A single turn carries every row of the set below to another of its rows. Some are shown first; where does it send the rows asked next?
Q666: [ 12  23   3 -16 -24  -2  35 -10   3   6  -1  48  31 -59 -33]
Q14: [-37  10 -15  26 -21   9  14  40 -14   7 -51 -43 -47 -17  40]
Q159: [ 42   3  -5   0  -8 -56 -38 -30 -26  17  49 -13   9  15  36]
Q261: [ -4  58   1  14   0   3  -1 -39  -5 -52 -29 -66  -4 -12  13]
Q873: [  8  63  -7 -11 -11 -68  22 -31   4  -4  19 -44 -31   7  42]
Q826: [ 10   6 -44  33   0  -3  27  14 -23  22  -3 -34 -86  -9  32]
Q276: [  8  -7   9  20  -3  -9 -74 -24 -11 -24  11 -34  35   5  -2]
Q187: [  8  -1  13 -24 -43   0  19 -20  14  40  27  50   0 -25 -37]
Q425: [ 15   1  23  -5 -24  36   9 -21  -8  -1  15  40   8 -36 -59]
Q906: [-13  14  32  -1   0 -12 -14 -35 -12 -12  24 -63 -34  53  -3]
Q672: [-21  -5 -37  -7 -16   4   5 -14  28  19 -60  56 -27 -23  11]
Q778: [-35 -11 -15  35  27 -15  10  49 -27  -7  -4 -40 -57   7  -9]
Q781: [ 12   2 -11   5  -3   3  -5  -5  -8  -3  10  76 -84 -15  -6]
Q334: [-16 -23  10  -6  33   6  17  13 -38 -19 -40  61 -10  -3 -11]
Q642: [ 32  44 -11  15 -29 -35 -50 -23  -9 -23  -2 -18  27 -39  52]

Q666 turns into Q425
Q906 turns into Q873
Q334 turns into Q781
Where do these go?
Q159 turns into Q642
Q778 turns into Q826

